(in the rows, 128 means zero)
Each path below is one point turned by a fixed rotation once a step. After each direction that follows a path, write how fast that rotation turns it, in degrees each step (0 if it stays still).
Each turn is a multiple of 5 degrees from 10 to 175, or 0.
Each row of a path follows its step; steps can be skipped.
Path 1:
step 0: [136 130 128 122 127 134 125 117 120 127 132 128 120 129 123 124 130 125
 122 136 110 137 127 119 130 122 128 119 135 126 129 121 141 128 133 125
 123 126 126 120 126 128]
step 3: [119 125 136 124 129 133 138 131 134 128 131 129 134 134 119 128 130 118
 126 122 122 132 127 132 123 137 135 130 133 128 118 133 136 131 133 116
 123 134 127 119 131 139]
step 4: [125 124 138 125 136 132 123 131 133 130 127 119 124 123 118 121 131 128
 126 112 124 127 128 122 130 136 137 135 127 120 123 141 119 134 125 123
 120 127 131 124 132 134]
step 10: [120 133 136 123 134 135 135 132 132 122 123 131 135 118 122 131 132 125
 122 128 113 127 124 126 122 134 121 129 140 124 129 132 120 127 132 122
 131 123 135 124 138 133]
step 11: [121 124 135 126 136 129 136 140 122 132 137 125 128 124 123 129 129 125
 120 127 111 129 130 129 126 129 128 129 133 128 117 139 137 136 133 118
 119 133 129 125 133 125]
step 12: [126 127 140 130 131 129 133 126 121 129 128 120 116 115 120 118 129 123
 125 118 118 128 135 119 125 129 134 132 124 115 131 132 131 131 122 127
 125 133 127 128 132 126]
step 19: [127 128 136 127 138 136 126 134 125 130 132 125 119 135 116 125 127 132
 124 131 118 129 130 126 128 116 134 131 131 123 123 139 137 132 126 121
 127 125 134 123 134 115]
step 25: [135 133 133 129 131 138 137 130 128 128 131 123 129 127 124 129 126 133
 114 128 114 131 119 129 131 116 125 128 143 123 134 128 133 134 124 125
 117 130 128 129 126 136]
step 27: [126 134 141 127 133 134 128 131 128 131 133 131 121 133 120 121 138 126
 127 130 129 130 127 121 124 115 138 135 132 122 131 130 132 126 133 134
 131 133 131 114 140 123]
[128 130 125 130 131 128 129 133 128 129 128 128 128 124 128 127 129 130
 124 127 129 129 129 127 124 129 123 130 130 127 129 128 130 129 128 132
 130 129 128 129 128 128] -> 25
[130 131 129 127 127 129 125 125 126 127 129 126 128 129 127 129 130 126
 127 130 133 131 130 132 127 126 130 129 130 127 129 127 130 125 131 130
 132 128 125 126 129 127] -> 55
[127 128 131 127 129 127 127 129 126 128 129 125 127 125 129 129 127 129
 128 128 127 127 131 132 126 128 128 129 130 130 125 130 125 125 128 126
 125 125 125 132 128 133] -> 55
[126 130 126 131 130 127 127 126 126 127 126 129 130 128 129 129 126 131
 127 131 126 125 125 127 130 128 130 124 132 128 130 125 131 129 131 130
 127 124 127 128 127 132] -> 45
[128 127 127 125 130 131 128 128 130 129 130 130 130 128 129 128 132 129
 131 127 124 131 126 130 126 124 127 124 132 130 133 128 127 127 128 126
 129 129 127 130 126 128] -> 45
Path 2:
step 0: [120 123 125 120 129 134 134 138 125 141 122 131 119 123 142 124 133 131
 126 132 131 113 131 135 132 118 127 134 121 125 131 126 128 135 116 134
 130 131 120 131 138 119]
step 6: [126 127 130 119 134 123 133 135 135 128 133 135 116 136 142 135 130 121
 133 126 129 120 127 134 126 132 125 138 123 130 128 121 130 115 116 133
 121 143 134 123 132 132]
step 9: [134 127 128 125 127 129 140 135 119 128 122 135 128 122 132 115 127 117
 120 129 137 115 128 138 129 124 127 126 133 132 145 124 129 130 130 142
 133 141 128 125 128 128]
step 11: [137 123 125 122 129 127 132 142 123 130 118 132 125 126 145 135 133 144
 121 136 133 130 123 129 126 129 138 136 121 124 138 129 134 130 132 121
 130 127 122 130 140 128]
step 12: [125 134 120 112 125 129 128 125 126 123 119 135 115 133 134 127 123 129
 135 130 135 121 126 120 112 120 135 124 123 122 137 127 128 122 114 134
 131 131 119 128 127 129]
step 20: [133 126 135 120 130 135 138 133 123 122 121 125 133 136 135 124 127 125
 117 135 143 122 118 132 116 120 127 129 133 122 131 134 125 124 129 131
 136 134 120 134 145 127]
step 21: [132 131 126 129 117 125 134 133 138 133 110 134 115 128 137 130 124 123
 130 132 131 115 129 134 130 122 132 127 133 131 130 125 124 118 119 127
 133 132 129 138 131 142]
step 24: [123 130 129 118 133 124 133 135 127 117 112 133 133 133 139 133 114 130
 121 126 133 129 134 123 128 134 128 113 131 133 141 128 133 129 131 130
 133 142 122 130 124 128]
step 27: [129 123 133 122 128 124 126 130 134 134 116 123 121 127 136 125 127 130
 131 128 127 116 117 119 133 129 130 128 112 120 135 126 131 118 123 130
 120 142 115 138 129 123]
[126 131 132 129 129 131 127 125 130 130 131 128 129 129 131 131 129 123
 128 132 131 127 127 127 130 128 128 128 127 130 127 130 127 129 128 127
 130 127 126 126 129 130] -> 25
[128 126 125 129 130 130 131 125 129 129 126 130 126 132 127 126 130 128
 129 130 127 130 127 128 131 131 128 126 132 132 128 127 126 124 129 126
 129 131 130 125 129 127] -> 95
[131 127 131 127 130 131 128 128 127 127 129 126 130 129 127 128 126 128
 129 128 131 131 128 128 123 127 127 125 129 125 130 128 127 124 132 128
 129 128 124 124 125 127] -> 170
[129 129 129 122 127 130 130 124 128 127 127 130 128 128 127 126 124 128
 127 130 130 127 125 123 130 127 126 129 129 127 128 130 129 130 129 130
 126 129 129 131 127 124] -> 95
[126 127 128 128 129 128 127 125 127 128 128 128 130 131 131 133 129 125
 126 127 123 130 130 125 129 131 130 127 130 124 129 126 127 129 126 130
 126 128 129 129 125 127] -> 35
[129 127 129 125 127 126 125 128 128 126 126 128 132 127 129 129 132 128
 131 130 125 128 126 129 127 128 127 131 126 132 126 126 126 127 133 130
 124 131 126 127 127 129] -> 85
[129 125 129 125 130 131 124 129 131 128 128 129 127 129 126 129 130 128
 128 126 126 129 126 129 128 132 128 128 124 127 132 134 128 129 128 124
 128 128 128 128 129 127] -> 90
[125 125 131 129 127 128 131 129 125 128 124 126 132 130 126 128 127 125
 127 128 127 128 132 129 128 127 125 128 129 130 130 132 126 131 129 130
 129 129 130 127 131 128] -> 70
Path 3:
step 3: [127 124 127 126 127 136 130 133 134 139 126 131 120 131 131 131 122 120
 125 116 123 126 127 123 115 115 134 123 128 141 128 128 116 117 130 135
 127 133 140 126 123 123]
step 5: [129 122 131 134 136 126 122 116 122 129 140 119 124 115 125 132 130 133
 116 132 132 132 130 123 132 132 131 133 136 125 124 132 122 130 118 116
 120 128 116 131 137 131]
step 9: [119 125 131 139 124 120 134 125 132 123 115 122 137 120 126 124 127 119
 115 134 124 120 124 132 130 130 137 129 135 139 127 120 135 128 128 121
 118 117 130 129 129 129]
step 15: [145 129 136 135 135 124 128 133 121 135 121 131 126 141 131 137 114 129
 132 132 120 136 122 121 120 129 133 119 134 132 129 123 123 128 136 123
 129 132 136 129 124 126]
step 17: [129 126 127 115 130 125 120 119 122 126 136 132 118 130 133 129 134 130
 127 126 133 118 143 134 132 134 128 143 130 126 127 129 138 130 123 116
 122 123 124 130 134 116]
step 18: [126 141 124 138 135 138 133 109 134 127 120 127 125 128 126 122 128 124
 125 122 137 128 134 126 135 129 134 127 129 112 122 134 127 132 124 133
 124 131 124 132 117 130]
step 25: [123 130 117 129 120 136 132 135 131 124 116 132 132 122 119 124 126 119
 133 130 122 122 133 130 131 130 132 135 130 125 124 129 137 134 142 131
 134 114 138 131 139 128]
step 26: [119 127 131 124 122 126 129 120 127 132 129 121 146 125 135 132 124 129
 122 133 134 115 112 121 124 121 137 130 135 126 123 127 129 120 136 125
 126 123 123 135 127 120]
step 29: [128 128 123 125 129 132 125 132 135 129 145 139 124 131 132 119 130 130
 131 125 130 120 139 134 133 135 127 131 118 126 119 136 126 128 139 131
 130 134 121 117 142 122]
[129 129 127 129 127 130 130 127 128 126 125 127 131 128 126 122 128 128
 131 129 127 133 128 132 131 129 131 129 127 129 128 126 129 131 130 130
 127 127 127 125 125 130] -> 155
[130 128 127 126 128 127 127 131 128 130 128 130 126 126 129 124 131 127
 128 129 131 128 128 128 128 125 129 128 125 128 128 130 123 129 131 126
 127 122 131 127 129 127] -> 85
[129 126 127 127 124 126 128 125 128 128 130 125 129 132 128 128 129 128
 124 131 126 130 131 125 128 125 126 128 133 129 128 126 125 130 130 128
 130 127 129 128 129 127] -> 65
[129 124 129 127 128 129 123 130 127 126 127 130 129 129 129 127 131 127
 127 130 127 128 127 132 128 133 128 125 133 127 127 130 128 128 127 129
 126 129 128 127 128 124] -> 145
Path 4:
step 0: [133 142 138 128 133 121 119 123 122 130 120 140 136 126 129 131 131 141
 132 138 130 131 127 129 136 130 127 123 126 134 124 127 144 143 121 138
 138 129 137 130 123 130]
step 1: [130 130 127 134 119 122 130 121 124 127 137 131 126 125 135 136 125 127
 113 133 126 119 132 131 138 143 134 129 128 141 147 126 130 133 122 139
 127 120 129 119 116 129]
step 15: [127 141 125 131 141 122 132 110 126 131 116 137 115 133 123 125 133 138
 129 134 116 134 130 128 127 127 133 120 119 127 138 124 131 127 135 122
 143 123 130 130 130 131]
step 16: [138 132 125 136 131 120 125 127 127 144 131 140 133 122 135 124 129 137
 119 145 128 124 132 129 134 131 135 127 148 123 128 126 132 135 134 122
 131 120 131 118 123 131]
step 17: [129 127 127 123 117 111 118 113 117 132 111 125 133 137 131 127 129 129
 122 128 131 123 126 123 139 135 138 128 127 126 135 119 135 130 126 128
 122 126 138 132 122 119]
step 22: [125 119 130 125 127 126 125 120 128 132 129 128 132 111 120 115 126 138
 113 141 113 132 131 132 137 132 138 121 124 123 139 126 131 127 130 129
 129 119 135 122 122 123]
step 23: [125 121 127 128 126 116 121 130 121 129 106 143 136 129 129 129 136 135
 128 141 128 119 122 117 133 128 130 126 126 131 139 121 117 130 136 132
 136 121 120 128 131 128]
step 24: [139 139 128 127 124 126 122 118 122 132 130 129 135 127 136 116 140 123
 135 129 120 123 133 124 121 147 136 128 133 132 141 130 130 138 134 127
 138 124 135 131 139 124]
step 29: [130 126 132 128 122 116 124 123 131 134 117 123 134 119 126 128 142 115
 113 137 127 120 123 132 130 139 131 129 120 129 133 120 129 134 128 148
 130 123 121 129 131 136]
[131 133 128 128 133 132 129 126 127 126 129 127 130 128 127 129 129 127
 131 128 126 129 125 126 127 126 131 126 129 129 131 128 131 130 130 130
 128 131 128 130 127 128] -> 120
[130 128 129 132 129 129 127 130 128 128 125 127 126 128 128 131 128 128
 128 127 129 129 131 131 122 130 127 126 126 126 128 129 130 131 129 126
 130 127 130 130 129 133] -> 70
[130 128 130 127 128 126 125 126 131 125 128 130 130 126 127 131 125 132
 125 128 130 130 125 127 130 128 129 128 128 127 126 128 127 129 131 128
 125 124 132 129 126 128] -> 65
[126 130 129 128 127 128 130 130 126 125 129 124 128 127 127 126 124 126
 123 128 131 127 128 126 128 130 131 126 124 126 128 126 131 129 127 127
 125 127 126 128 127 128] -> 90
[126 125 127 127 129 126 131 125 128 128 128 129 126 131 126 128 125 124
 131 130 131 126 130 126 128 123 127 129 127 130 130 129 127 131 131 129
 129 124 127 130 127 130] -> 135
[130 131 127 129 128 124 128 126 127 124 129 130 127 130 129 128 131 126
 128 128 131 124 129 129 131 126 127 127 129 126 127 128 130 127 126 125
 127 131 133 126 128 130] -> 40
Path 5:
step 4: [126 130 133 134 111 129 112 124 136 133 119 123 139 131 124 137 126 136
 113 120 131 129 143 132 122 123 128 127 126 123 126 131 117 122 128 121
 124 129 126 132 125 132]
step 10: [112 125 132 124 133 134 127 139 135 139 140 134 132 117 126 132 130 144
 134 121 127 133 137 126 126 133 130 131 122 123 118 123 120 119 125 123
 130 133 126 126 121 121]
step 14: [137 125 131 118 123 132 124 129 123 128 133 128 133 123 114 138 129 137
 122 125 131 131 115 132 133 131 129 117 123 123 123 134 115 128 118 114
 140 117 121 128 135 131]
step 15: [120 123 142 134 119 138 125 136 133 125 131 123 138 126 128 133 130 132
 132 113 126 132 148 136 132 128 134 126 115 130 132 131 127 115 130 124
 124 128 120 129 126 127]
step 20: [125 129 138 127 124 131 133 127 129 119 127 113 133 118 124 120 126 144
 125 123 129 137 132 130 142 119 135 131 117 132 132 126 135 125 126 116
 131 126 127 119 118 122]
step 23: [123 123 135 137 123 126 132 127 130 127 119 131 136 117 132 134 125 135
 129 129 119 130 146 141 126 128 141 137 123 138 128 131 129 124 134 114
 134 128 133 121 118 125]
step 24: [122 129 128 128 133 126 116 117 135 135 138 131 132 124 132 126 127 137
 126 125 126 127 113 122 117 128 128 128 122 122 116 128 135 125 122 109
 131 121 135 134 114 128]
step 25: [137 128 134 119 122 134 130 133 137 131 136 126 134 116 121 130 130 145
 119 126 141 130 126 129 137 127 127 124 130 134 131 122 120 130 133 119
 124 120 112 120 125 129]
step 26: [125 122 134 139 123 128 123 120 133 136 118 127 133 117 137 125 131 134
 131 118 116 122 143 129 134 135 132 128 120 138 131 127 123 121 125 125
 131 119 120 135 134 141]
[130 125 130 128 127 128 128 128 127 130 128 124 130 128 127 125 125 128
 131 125 128 131 129 129 134 129 127 126 126 124 128 129 125 128 124 131
 128 130 129 129 129 130] -> 60
[127 126 127 126 130 125 123 130 129 128 129 126 129 128 133 126 128 127
 124 124 127 128 130 131 127 127 127 130 126 128 126 128 129 123 131 129
 130 130 128 127 130 129] -> 130
[126 128 127 130 133 128 128 129 127 127 127 127 127 128 128 127 128 129
 126 127 129 127 127 128 130 131 127 129 126 124 130 123 130 132 127 123
 131 129 132 126 128 125] -> 100
[129 124 126 130 126 127 130 124 132 132 128 129 128 127 130 126 126 129
 127 128 130 126 128 127 130 127 127 129 131 129 127 126 125 128 131 127
 129 128 130 127 124 129] -> 20
[132 127 128 128 129 126 130 130 123 123 126 131 131 127 129 126 126 131
 127 130 132 126 126 127 129 128 126 126 126 128 127 129 127 127 130 128
 130 128 126 125 127 129] -> 130
[125 130 129 126 127 127 128 125 127 130 128 128 129 131 127 129 127 127
 124 130 135 130 128 127 129 126 132 126 127 125 127 128 128 128 130 129
 128 124 128 128 130 128] -> 140
